One turn or mirror swaps these rows in pairs. Which row does each one swap with?
The rows were stretched afterwards, more along some directions than others.
Kufa: [ 14  -5   5 -10 -21  -6 -21 -12  21 -24  12 -13 -14  -2  -1 -14  29 -16
  -4  -2  10 -18   1  18 -16  24   3 -11  -2   6   0]
lufu: [ -8  15  12  27 -32  17  -1 -22  17  10  -1   6 -36 -15  -7  -5   0 -14
  16 -14  -3 -12   5   7 -10  18  -5  -8  15  -2  -1]
dat: [  8   8  -9  15 -11  15   9 -23  17   8   1  12 -19 -10  -1 -21  -8  17
  26  26  11  17  14  -4   1   3  14 -29   3  -7 -12]
Mulug: [ 11   4  -5   5   1   8   1 -25  16   8  19   8  17 -21 -16 -33   0  -3
  28   1  37   6  12 -19  16   6 -21 -20  -5  25 -16]
kidub: [ 19  34  18  -1 -11  17 -14 -11  22 -16   0  13   1 -14 -16 -20 -35  29
  11   2   1  16  12  14  -8   4 -10 -33  23  13  -2]
Mami: [  1   4  16  15 -36  12  11 -10   0   8  20   5 -17 -16   6 -49  10  -9
   9   2  10   4  20  17   5  10   5 -25  16   9  -6]
Lifab: [  5  14  10  -7   3  12 -12   9  33 -11   8   0  -1 -10  -4 -24 -18  13
  -8 -16   4  -4  19  35   4  10 -11  -9  10  17  13]
dar: [ 12 -15  13  -4 -10 -12  -3 -12  15 -25  16 -15  -7  -4 -21 -18  -3  25
 -12  10   9   1  17  15  -6  17  -6 -16  25  -5   5]
tur: [ -7  -9   4   2 -12  -8   0  -2  26  11   6 -13 -19  -1 -22 -23  33 -13
   4   3  20   6 -12   5  12  -8  -1   2  32   4 -20]
guzeg: [  3   8   2   9   3  -3  -1  -9  -1   8   2   8  10 -13  -4 -11  12  -4
  -9  10   0  11  -2  -8   0  -3 -21 -25  19  10  -9]
temez: [ -7  12   5  12 -21  18 -30 -13  10   8   7   9  12 -16  18 -25  17 -14
  10  -3   1   1  20  34   1  -9  27 -17  -3  -4  18]
sovo: [ 11   3   1  -3 -28  28   9 -20   2  -5   3  14   2 -12  -3 -47   7  -3
   8  11  24  -8  18   1 -11   8  -8 -37  20  -1 -11]
dusi: [ -2   8  11  -2 -15   0  -4 -31  -2  -1  31  -9 -37 -14   3 -11  27 -20
   9  18  16   0  15  22   7  16   1 -17   8  19 -24]
Vut: [ -7  -6  -7  16 -22   4   7   8  34  -4  13   4 -10   1  -7 -39   5   4
  14  -8  13  -3  17  15  10   7   5 -23   6   2 -10]
Nibut: [-12   9  16  29 -14  22   6 -30  33   9  -7   0 -37  -5 -20 -28   2  -4
   5 -11  -3   8  10  19   6  18 -15 -15  22   0 -16]
lodo: [  8  -2  -9  -9  -3   4   0 -17  31   2  18 -10   1 -12 -13 -28  -2  -1
  10  11  25  18 -12  13  -2  20 -31 -27   8   0 -17]
gak: [  6   2 -12   4 -29   1 -27 -22   4  -2  -4  -3  -5  -8   9  -9   6  -3
  21  11   8   5 -15  12   6  -3  21  -9   0  -2  -9]
faf: [ -1  14  -6   9   1   6  10 -23  11  12  -6  -2 -28 -11   0 -11   7 -18
  13  31  10  24   8  20  -9  -4  -2 -21  21   7 -16]
lud: [ 18  -1   0  19   2   1   5 -25  -5   4  -5   2 -14 -20 -10 -10 -10   5
  17   9  -9   0   3 -13  18  19  -5  -8   5  15 -19]
Zes: [ -1 -11   3  15 -21   6   7 -15  18   4  31 -18 -14 -11   1 -32  13 -18
   6   9  14  12  20  20  -4  17  -2 -33  19  -1 -15]
mered: [-11  14   2   7 -27  18   5  -6  30  16  13  12  -9   3   0 -16 -23  19
  17  -9  21  -3   8  12   2   6  -6 -26  -8   9   7]
pero: [ 10   1   2  -8   4  -2  -4 -52 -10 -15  23 -15 -20 -28  -8 -24  52 -24
  12  10  25  -6  28  -2  -8  21   2 -26   7  27 -22]
zuf: [ 19  -4  -6  -7   7  -9  -8 -13  20  -4  26 -15  -8 -17  -4 -30   3 -21
 -10  15  20  -4  -3   9   0   0 -24 -11  12  10  -9]
nota: [ -7 -15   3   7 -22   3   4  -3  21  26  20 -10 -17   2  -1 -37   5   1
  12  20  32  12   7  20   9  -8   2 -26  38  -6 -11]
migo: [ -4   6  -5  11 -24  19  18 -28  27  13  -4   5 -40  -5 -15 -28  -5 -17
  31  -2   9   3  12   4  -8  17   4 -23  12   5 -19]
Bove: [ -8  12   8  -3 -19   3   4 -23  -3  -9  18  -9 -11 -15 -10 -23  22 -13
  15  15  33  11  22  10 -18  30  -5 -39   2   7  -5]
kita: [ 12 -10 -18   4  -2  19  -4 -18  11   4  27   1  22 -10  24 -27   4   0
  33  17   6   0   5  14   8   2   3 -19 -11   6 -12]
muba: [  1  13  25   5 -19   6   8   0  -3  -2  -1   2  -9   4 -19 -30   0   4
   2  -4  -1  11  -2  18  -1  13 -15 -28  37  -3  -3]
mutel: [  7  11  10   6 -20   3   1 -28  23  15  11 -10 -46 -16  -7 -20  -1  -1
   3   9   6  -3  -9  25  18  10  -5  -8  37   0  -5]
Dap: [-18  -9  -4   4 -18  14 -13  -2   8  18  40  -4   7 -22  10 -26  25   0
   6  16  44   5  22  23   4   0  -3 -26  13  -4  -7]
Buza: [  4   5  10  15  -1  15   5 -33 -13   7 -11  -3  -9   2   6 -10  20  23
  16  19  -7  22  12  -9  -5 -10  -5  -8  16   0  -9]
pon: [ 11  23   8   3 -23  29   6 -39   1  13   1  -6 -29 -13   0 -37  11  12
  17  12  14  14   6  19 -17  11 -16 -26  40   7 -11]
zos: [ -4   3  10   3 -17  -2   1 -19   3  -1  -5   3 -15   4 -16 -28  25   4
  -1  -4  -4   4   7   6   1  26   3 -19  22   0 -12]
Zum: [  3   2   6   0 -20  12  -7 -29  13  -3  17   8  -7 -10 -11 -29   2  19
   9 -13  11  -8  19   6   7  17 -20  -6   8  11   0]
duru: [ -5  17   1  10   4  21  -8 -18  15   7  -7   8  -1 -16  -6 -23   0  18
  18 -22   7   6  16  18  -7   6 -12  -4  16  14   6]
vite: [ -1  -2  21  -9 -17   6   7 -20  -7 -17   7  -9  -7  -3 -15 -17   1   4
  10  -9  17  -1  33 -14   5  13   7 -19  -1  -6 -13]
lam: [ 16   6  20  -4 -24  11   0 -24  12 -25  11  -4 -23 -23  -3 -31  16 -22
   9 -12  13 -13  34  16 -15  25  -7  -2  13  16   3]
mef: [-13  15  23  20 -21  11   7 -30  15   7  -6  -5 -46 -19 -20 -33  16 -16
  -4  -8   9   8  17  35 -18  23  -3 -28  36   8 -10]
Sed: [ 18  23  10  24 -19  36  -8 -37  17  -4  -6  13 -15 -27   8 -19   7  -8
  20 -20 -12   0  24  12   1  -2  11 -21   6  16 -12]
nove: [  4  25  26 -13   1  10  -1 -11   4 -11   7  -8   1 -13 -10 -23   5 -19
 -10  11  11  18  25  14 -10 -19   8 -23  22  14  -2]
Dab: [ 16  31  35 -13 -17  22 -12  -8   7 -26  10  -6  11 -10 -11 -32 -10   6
  -4   5  -2   3  12   4 -11  12  -3 -35   5  20  -1]
nisu: [-22  -8   2   5 -21  -4   7  -8  -2  16  21 -12  -4  -8  -1 -19  17 -22
  -3  17  33  13   9  14  -4  -5   3 -36  24 -12 -16]
befin: [ -7  12  14   8 -13  32  -3 -26  15 -11  -6  10 -13 -15   0 -19  14  -2
  10 -28   6  -9  43  17 -25   9   6  -7   8   9  12]
dula: [ -4   4  -2 -12 -15 -13 -21   0  23  -2  31 -17  -7  -9   3  -7  14   0
   6   6  17   4   5  19  -5  11  13 -19 -10   1  -1]
tipu: [ -2 -11   2  13 -37  21  -6 -19  17  -7  21   8 -13 -13  -8 -30  -2 -11
   2  -2  24  -2   8  22  -3  16   8 -35   6 -14  -2]
rukin: [  0   6   6  -2 -11   1  -3 -11  15  -6  15 -17  -5 -19 -23 -41   5   0
  -3  21  32   7  -3   1 -20  23 -22 -31  16  16 -13]
Tuga: [ 26  14  -3   6 -20  13  -8 -30   1 -15 -12  11 -19  -7  -5 -18 -10   4
  21   2  -6  -7   5   1   1  19  16   1  -1   9   1]
vis: [ 25   8   3   7  -7  11 -29 -37   7  -2  -7   2 -12 -27  -7  -6  -7  15
  14  -2  -1  -6  -2  25  12  25 -17   1  21  -7   4]
Bubap: [  1   8   9 -10   0  -5   5  19   9  -6   9 -12  12  14  -9 -18 -11  24
   0   8   4  16   1  14  -8  -2 -16 -27  15  -1  10]
ged: [  7  16  10  16  -5  17  -7 -28 -11   4  -7   5 -26   1  -5 -12  26  20
   2  30   2  11  12  14  -8  -3  11 -15  28   7  -7]
Dud: [ 11   2 -15   3 -23   7   3 -18  39  -1  -6  -3 -17  -4  -8 -38 -25  10
  32 -19   0   2  -7  29  10  26 -11 -23   9   0  -4]
tevu: [ -6  11  15   1 -23 -12  -2  -8   0   5   1  -1 -27  -5 -22 -18  -5  19
   8   9   4  13  -3   6   9  15 -10 -20  21  -1 -13]
Zuve: [ -6  -9 -14  10 -18  14 -10 -21  11  14   4  11  19 -12  16 -28  14  19
  24 -11  12  13  21   4  13 -17  23 -10  -5  -6  -8]
Mem: [ 12  18   7  15 -11  31   3 -17  -2   1  -2  22   0 -18 -11 -16 -21  -4
   7   2  14   2  13  -5   3  -2 -10 -17   9   9   3]
gepe: [  3   8 -10   2  -8   4   0 -42   4   6  11   4 -12 -24 -14 -29  29   8
  16   8  34  10  13 -21  -6  -9  20 -24  15   2 -21]
nase: [  5  -5  10   5 -12  13 -16 -13  14 -13  26  12  10 -20  -7 -46  12   7
  -3  -2  -2  -5  19   4  -1  -5  17 -26   9  -5  -6]
rozo: [ 21  -4   5  -2 -14  10 -13 -25  13   5  15   7  18  -5  -1 -35 -14  11
  30  -3  -2   2   9   4  16  12  13  -9  -7 -10  10]
Sok: [  7   8  10   2 -14  22   6 -24   8   8   5   6 -21  -7 -24 -42  -9  34
  -7  17  23  -7   8 -15  -8  19  -7 -24  25   8  -3]
Viket: [ 14  15   3  -7  -6 -12   3 -13   8 -20  -6   0  -2  -7  -8 -21  -3 -18
   3 -24 -16   0   9  15 -13   8   4 -23  -1  15  -2]
sipu: [  0   1  -9 -14   0   0  24  -3   5  -1  27  -8   1 -14   3 -27   5   8
  16  24  34  14  22 -17  -8  -3  -1 -29   7  12 -18]
fek: [ -1  15  17   4 -18  17 -12  -3  14  12   0 -10 -13   5  -3 -12  25   3
   4   2  16  10   5   9  -1  -3  -9 -11  20  17  -4]
lisi: [ 11   0   1   5   0   9  -6 -20   8   8  18   7  14 -11   1 -15   5 -11
  16  10 -11  12   1   0  26 -17  -1 -12   0   0 -17]
Gafa: [ -7  -8  21  19 -38  12  -1  -7  -1   5  -2   5 -13  -1  -5 -33   8  12
   9   3   0   7  25  14   6   8  38 -21   3 -18   2]
gopar: [ 16  14   6  11 -24   0  -9  -9  17 -18  -1  12  -6  -5  -3 -29   3   6
   6  -4  -9  -4   5  -4  -4  -2  19 -25   7   7  -5]
vov: [ 10  12  16   4 -21  23  -8 -40  -5  -7  -9  -4 -16 -17   6 -26  29   5
  12  22   5   3  17  -4 -27   4  19 -25  20   1 -11]
voruz: [ 12   3  -4  15   2  29  -3 -26   8   0  -2  16  -2 -14   5 -20  -7   8
  12  -2  -1  -1  32  15 -12  -8  -2 -17   9  16   5]
lamum: [ 22  11  16 -11  12  19 -11 -44  -7 -31  13 -12   3 -28  -5 -14  20  26
   2   6  15  -9  25  -4  -3   7 -10 -12  23  28  -8]
galu: [ -3   9  15   4 -24  17 -22 -36   8  13  17  -2 -15 -28   2 -20  -3 -13
   0   1   8 -15  19  26   3  11  -1 -26  20  -9  12]
Fale: [ -1  14  21  -4 -21  28 -26 -20   9   0  39   5   7 -25  21  -8   0 -14
  -1  -2   4 -19  20  13  -6 -11   1 -16   1   3  10]
Duti: [ 15   1  10  19 -12  19  -3 -27  12  -6 -12   8 -21  -1   6 -26  36 -25
   3 -12 -18 -13   1  16  -6  -6   7  -4  18   5  -3]
mam: [ -5  17  18   6 -20   3  18 -37  -4 -13 -16 -10 -29   2 -23 -16  -9   7
   2   8   5   8   9   5 -18  23 -15 -39  34   0 -15]
pedup: [ 11  -7  12  -9  -4  -8  -4  -9  40 -26  25 -21 -10  -6 -17 -22   4 -15
  11 -18  12  -6  12   4 -12  20  -2 -24   3  17 -11]
keni: [  8   7   3  16 -29  19   1  -8  22  15  11  22 -13 -13   8 -44  20 -11
  37 -21  -2   8   9  10   2 -14  23  -7  18   1  -9]
ramas: [ 11  -4 -17   3  -2  28   9 -20  15  -5  10  10  26 -12   4 -45  -3  22
  23  -1  21  12  24  -2   2 -20   5 -43   4   6  -8]

Swapped with mam: Duti
Swapped with lud: Sok
Swapped with gopar: muba
Swapped with migo: voruz
Swapped with temez: Bove
Swapped with vite: zuf
Swapped with Kufa: nisu
Swapped with lisi: Zum
Swapped with vov: mef
Swapped with nota: pedup
Swapped with Dap: dula
Swapped with Nibut: Buza

One turn or mirror swaps these rows in pairs. Which row does each one swap with?
The rows were stretched afterwards, more along some directions than others.
tol: [ 21 -17  21   5   2  35 -15  15  27 -30 -45 -21 -11  29   6  -6]
Kot: [ 27  -9  29   9  20   9 -16  15  38 -41 -25  -9   2  28 -11  -7]
Suz: [ 34 -13   3   9   8  31   5  13   4 -38 -23  -3   4  18  -1  17]
biso: [  8 -13  23  -2   0  22 -10  14  29  -8 -42 -14  -6  22   8 -14]
dide: [ 14  -6  -2   6   6  50 -12  23  23 -20 -29 -14   1   0   6  -1]
Ses: [  7  -1  -5   5   0  42 -10  18  16  -8 -19 -12  -5  -5   2  -4]
tenit: [ 23   6  19  12   7   9  -1   6  26 -21   8  -6  -6  13 -11  11]
Gasod: [ 18  -9  23   9  20  28   2   6  17 -24 -13 -10   2  25   2  12]
Gitev: [ -3  -9   5   8  20  16 -11  11  19  -7   0   9   3   6 -15  -9]
pazam: [ 25   6  25  10   7   0   0   8  33 -18   4  -9  -1  20  -7   4]
naful: [  7   0  25   5  -7  24 -11   2  24  -5 -20 -27 -22  19   6  -4]
nesat: [  4  -3  26   8  31  41 -25  18  45 -22 -21 -22   1  12   0 -16]
Muli: [ 20  -2  16  13  15  26 -17   8  40 -34   5  -4  -1  12 -15  14]
Vus: [ -6  -3   6  11  20  15  -9   9  17  -3   7   3  -2   6 -14 -11]
tuluz: [ 32 -15   1  12   6  31   2  15   3 -39 -25  -5   2  18  -3  12]
lotis: [  2   1   5  13  -2  33 -17  17  21  -9 -17 -25 -13   0   0 -17]
fano: [ 19   9  26  10  -2  -2   2   4  25  -9   0 -14  -9  17  -3   3]
zigon: [16  8 21 10  5 -1  3  9 28 -8  0 -9  0 14 -6 -2]
gidi: [ 27  -8   8   5  11  57 -11  20  28 -35 -35 -16   5   7   9  13]
lifi: [ 27 -12  25  17  25  33 -22  11  53 -49  -7 -12  -1  27 -13  12]
til: [ -2  -3  28   8  32  34 -22  16  42 -15 -20 -20   3  12   1 -19]
dag: [ 32  -5  14   3  13  58  -3  15  25 -35 -33 -21   3  12  15  18]
vapi: [ 12   8  13   9  26  35   0  19  14 -14 -17 -23   8   1   7  -8]
zugod: [ 36   6  48  13  15   9 -13  13  47 -38 -24 -38  -8  35   3 -10]
fifod: [ 11  -8  28   0   3  21  -9  13  27 -10 -43 -21 -10  24   9 -14]
viger: [ 35   2  46  12  19  16 -14  17  48 -44 -30 -34  -6  34   1  -7]
Sopi: [ 18   0  13   6  18  12  -9  13  23 -21 -14  -2   1   8  -9  -7]
lago: [ 15  -5  27  10  28  39 -27  15  47 -34 -18 -21  -2  17  -4  -5]
Vef: [  1   1  31   5  34  36 -19  19  45 -14 -25 -25   2  14   5 -22]
zir: [  3   6  17  12   5  28 -15  17  32  -8 -18 -31  -9   6   4 -18]
bul: [  7 -10   5   8  20  14 -12  14  24 -18  -2  11   6   9 -18  -4]
Poka: [ 23 -17  14   4  -1  36 -12  13  17 -29 -41 -13 -11  24   7   2]
pizus: [  3   0  11   9   4  16 -10  24  24  -6 -30 -23  -2   8   0 -29]
livoz: [ 35  -4  15   7  15  56  -5  16  25 -42 -30 -24   3  14  11  19]
sol: [ 29   7  47  16   8   6 -12   7  39 -33 -25 -41 -16  37   2 -10]
vem: [  7  -5  25   2  -2   6  -5   8  20  -3 -29 -16 -12  23   4 -15]
ril: [ -8  -6   7  10  21  12 -11  10  17  -3   2   7   4   6 -14 -14]
famod: [ 30   5  46  15   9   5 -11  14  44 -34 -30 -40 -10  35   3 -14]
Badud: [  4  -1  29  10  32  36 -21  18  41 -20 -21 -29   0  13   2 -22]
kulek: [  7   0  13  13  17  20  -2   4   7 -10   3 -10  -6  11  -3  -1]
saz: [-5 -6  8  5 22 17 -4 11 21  1  3  7  6  4 -9 -9]
Geni: [  8  -5  28   9  30  36 -26  13  50 -25 -16 -17  -3  14  -4 -12]
guk: [ 10  -1  27   4  36  36  -5  22  38 -14 -27 -22  16  13  12 -14]
gabat: [ 30 -17   4  11   1  32  -8  13   5 -40 -31  -5  -6  20  -3  13]
Vel: [  2   3   4  15   0  31 -14  15  20  -8 -11 -23 -13   0  -2 -12]
zozig: [  1 -11   6  11  25  14 -15  14  31 -15  -1  11   5   7 -19 -13]

Swapped with Gasod: vapi
Swapped with lifi: Sopi
Swapped with tuluz: dag
Swapped with Gitev: nesat

